Each row is where one point has got to under a steady rotation. How many ticks took it there?
The counts run from 0 to 335.
[160  90 153 152 133  80 129 137 172 110  94 122 103 137  84 171 144 120
 129 165 167 142 138 104 155 138  74 129 101 104 114 101 142 139 126  89
 153  66 165 124 128 107 113 102 147  97 136 136 139 119 148 126 106 130
 140 105 159 132 150 138 119 169 133 159  94  62 143 144] -> 139
[161  96 150 153 134  75 154 112 166 106 106 128 100 134  94 156 148 127
 143 137 147 135 122  97 117 141  75 137  94 115 111 103 112 125 143  67
 126  58 142 111 137 140 112  75 119  86 123 123 155 125 170 131 123 132
  97 146 122 119 163 123 103 181 118 133 121  73 148 134] -> 180
[161  95 142 143 139  88 157 120 164  81 103 127  85 107  97 147 140 119
 117 143 129 140 113  82 133 130  55 127 108 114 121 102 139 142 147  70
 142  72 140 120 148 112 114  93 130  98 131 128 153 128 173 133 113 133
  97 135 149 121 146 115 110 176 114 136 144  64 149 147] -> 100
[169  93 144 141 126  73 145 135 161  95 108 134  82 121  86 166 143 124
 116 155 152 152 149 102 140 156  81 132  96 103 116 105 121 146 125  86
 144  71 158 129 124 110 100 106 139  96 121 126 140 116 152 144 111 114
 117 114 158 131 160 124 129 167 121 155  96  53 147 147] -> 135
[155  76 161 149 129  78 141 120 171 108 104 137  94 140 102 147 154 125
 163 146 156 121 126 117 134 140  77 139  98 111 105  90 129 130 162  75
 136  58 149 140 140 136 100  81 110  96 110 130 137 125 168 148  95 130
 104 132 136 139 166 148 101 167 132 145 126  89 150 139] -> 252
[153 110 154 151 132  91 142 125 165 116  92 136  95 140  94 143 150 126
 141 168 160 125 134  94 152 136  70 132 117 111 112  88 149 138 137  78
 155  66 174 126 130 113 113  82 124  91 140 150 148 124 152 123 102 128
 124 130 146 118 156 130 105 181 147 162 116  68 136 154] -> 168
[147  77 151 152 127  82 146 116 173  78 111 118 109 139  85 156 136 113
 144 145 154 140 113 110 137 125  61 134  90 118 116 100 132 128 150  78
 133  64 151 124 153 116 103  82 128 100 135  99 129 119 172 152 119 147
 120 126 152 138 146 124 108 168 112 133 139  92 155 142] -> 20
[161  79 160 151 136  80 151 134 157  83 104 133  89 125  86 150 136 117
 126 150 144 143 118 105 139 129  64 122  89 120 118  99 143 145 154  83
 153  71 155 129 150 109 107 101 134 115 133 122 142 119 168 145  99 145
 127 116 168 147 152 144 113 150 115 143 141  70 161 151] -> 229
[156 108 141 137 133 101 143 118 190  84 120 123  97 111  92 151 138 117
 139 150 143 147 127  89 150 143  64 141 100  86 112  84 149 144 123  83
 128  78 158 123 133 114  91  75 113  95 134 127 129 129 161 146 119 120
 100 131 144 117 159 115 107 183 122 149 124  85 128 134] -> 191
[166 107 159 159 144  80 147 124 176 117 102 130 107 127  86 163 134 127
 139 142 150 144 129  92 121 145  76 138  84  98 115 106 126 131 120  78
 127  61 149  99 131 137 115  78 118  88 127 131 151 131 170 120 126 133
 106 136 126 113 164 134 102 180 120 141 113  72 138 126] -> 81
[152  90 150 149 126  81 143 133 181 106 108 116 120 129  88 176 131 118
 127 154 172 150 134 109 137 141  71 141  96  95 120 105 130 134 128  84
 124  69 167 109 140 111 102 110 135  89 124 110 127 115 167 124 128 140
 130 117 157 118 159 123  96 175 115 143  96  77 137 139] -> 214
[144  75 156 149 120  80 155 122 169  85 112 127 103 138  95 148 136 116
 144 156 159 134 120 119 135 132  63 136  97 124 116  95 129 134 159  77
 139  64 167 132 152 111  93  97 121 101 124 102 127 115 170 149 109 145
 121 126 164 139 158 128 104 162 119 140 134  89 157 154] -> 123
[159  77 168 156 131  71 150 127 163 113 105 139  99 142  92 152 142 126
 151 143 154 133 129 118 120 142  82 137  83 116 112 104 120 132 154  77
 139  58 153 127 141 140 104  85 114  98 111 123 143 121 170 144 100 136
 113 131 138 141 170 151 103 158 125 142 124  80 158 138] -> 152
[161 118 138 148 123  87 158 123 160  94 110 118  97 127  90 158 153 122
 115 152 157 147 124  90 139 142  71 132 107 107 115  97 118 143 125  80
 139  70 168 108 132 117 106  91 141  79 147 121 153 115 159 123 130 130
 114 135 150 107 158 105 113 186 124 142 113  60 140 149] -> 4
[147  89 143 142 137  87 153 114 171  82  97 136  91 124  93 143 126 127
 125 164 143 134 124  90 139 132  56 134 113 122 123  99 153 136 146  68
 143  69 155 127 147  96 114  85 120 104 130 124 139 123 170 133 117 134
 108 130 151 116 142 111 114 177 129 144 145  72 154 159] -> 199
[176  94 150 151 132  75 135 139 157 101 104 124  90 129  84 170 158 119
 123 144 154 147 140 101 149 148  81 122  91 104 111 105 119 143 125  90
 147  65 152 123 123 126 108  96 151  92 134 136 148 118 149 140 105 122
 123 111 152 138 156 138 128 169 121 154  95  54 145 141] -> 238
[163 101 143 142 113  86 154 137 162  83 121 118  91 117  91 158 149 114
 119 152 156 156 133 102 149 147  73 129  97  97 113  92 125 153 128  92
 141  76 171 126 133 111  87 106 145  91 136 117 135 108 154 147 110 126
 122 117 175 132 165 123 116 165 116 152 107  66 142 147] -> 31
[165  97 140 144 135  88 155 123 164  75 105 120  85 107  95 150 147 118
 116 140 131 140 110  82 135 130  54 122 108 112 118 101 133 146 145  74
 142  72 141 121 146 116 110  93 138  96 136 124 155 126 170 134 115 135
 100 135 151 120 149 113 111 175 111 132 141  61 147 148] -> 101
[153  85 146 148 134  80 147 107 175  99 101 123 103 129 107 154 151 122
 145 137 144 126 116  99 127 134  65 140 111 113 109 100 124 130 152  67
 125  60 134 125 143 131 109  79 118  86 117 122 148 130 176 135 115 135
  88 143 124 121 153 120 100 186 119 131 129  81 145 135] -> 280
[154  78 145 141 134  88 131 130 199  92 109 120 111 115  89 172 125 113
 138 152 157 148 134 108 150 140  64 143  95  86 117  95 150 136 131  86
 121  73 150 130 138 106  94  96 125 101 114 116 117 125 168 144 115 129
 115 110 158 131 150 131 106 171 116 146 108  88 134 130] -> 218
[157 114 155 147 131  96 158 128 185 106 116 124 114 112  95 153 136 118
 139 145 156 150 122  93 134 144  66 142  94  86 114  91 136 145 126  79
 122  75 168 106 135 125  97  92 111  88 127 122 140 125 173 123 125 139
 110 137 144 109 175 126  81 178 117 141 116  85 127 130] -> 187
[151  74 151 137 124  81 138 127 177  89 110 139  88 129  96 151 137 119
 145 161 152 137 138 115 147 142  72 139 101 110 113  88 146 139 148  81
 143  69 162 150 137 107  91  90 120 107 117 125 123 123 158 162  96 119
 114 115 155 144 152 133 123 165 133 159 123  83 148 149] -> 326
[165 123 147 149 129  94 147 129 163 104 108 125  89 126  92 149 162 123
 132 155 153 138 131  87 154 142  75 129 108  98 106  83 134 148 124  88
 152  71 168 120 121 122 106  79 129  85 146 148 151 121 147 131 109 120
 114 131 147 117 164 123 111 182 137 159 109  64 131 145] -> 267
[153 106 145 150 142  87 138 119 177 113  88 137  96 133  92 151 140 133
 135 168 155 129 139  91 143 142  72 136 117 109 115  97 147 133 127  73
 145  62 160 121 128 111 119  76 120  91 128 146 145 130 154 120 114 122
 109 131 132 109 150 118 115 190 145 156 114  66 134 147] -> 271
[171  91 152 143 119  83 157 142 153  87 116 123  88 109  93 158 150 113
 117 142 148 150 122 101 140 144  69 126  94 103 116 100 122 156 143  90
 145  76 161 127 140 118  94 116 143  97 128 121 146 114 161 143 102 129
 121 119 177 137 167 133 108 155 111 142 116  58 148 147] -> 131
[158  75 159 155 142  85 120 136 187 115  90 122 108 128  94 170 149 114
 152 152 158 129 130 107 154 130  67 134 105  94 107  96 155 131 142  85
 139  65 143 134 132 125 110  85 130 101 122 143 137 132 161 135  94 134
 118 112 141 138 151 154 102 173 129 151 107  83 133 129] -> 247
[148 110 142 140 124 102 144 116 181  79 116 120  98 120  91 146 148 116
 142 156 151 141 122  95 159 133  61 136 105  98 109  78 152 141 129  85
 136  74 168 130 134 110  90  72 121  92 147 124 128 124 155 151 115 126
 109 129 155 121 150 111 109 183 126 151 128  90 132 142] -> 193
[152  72 157 144 132  76 150 131 166  82 109 142  89 132  86 149 125 121
 137 156 145 142 130 111 136 135  66 131  89 123 121 102 142 138 153  77
 148  64 155 136 146 107 103  91 122 113 123 116 131 119 167 154 102 136
 116 117 158 144 150 138 123 154 122 146 143  77 164 152] -> 227
[175 118 149 147 136  92 147 133 163  97 110 130  84 112  90 150 159 119
 131 144 138 146 130  84 147 144  76 127  98  90 110  86 137 149 119  89
 147  71 156 121 122 129 104  80 128  91 145 150 155 127 151 139 104 115
 106 129 143 124 163 131 114 176 126 154 118  63 134 136] -> 265
[159  76 166 155 127  71 146 126 161 112 105 133 102 143  97 153 152 122
 158 143 159 127 125 118 125 138  79 137  91 117 107  99 115 132 160  76
 136  56 155 131 140 138 102  88 120  96 113 122 143 119 169 146  96 137
 115 133 143 143 171 151 101 162 126 141 121  83 159 142] -> 151
[166 110 158 155 145  92 144 129 184 109 107 121 113 120  82 166 141 118
 140 139 151 150 121  91 132 136  69 138  82  87 113  99 141 136 118  85
 128  69 152 102 131 133 112  77 120  92 138 135 146 133 168 121 122 138
 110 130 132 115 164 135  93 181 117 141 114  77 127 121] -> 83
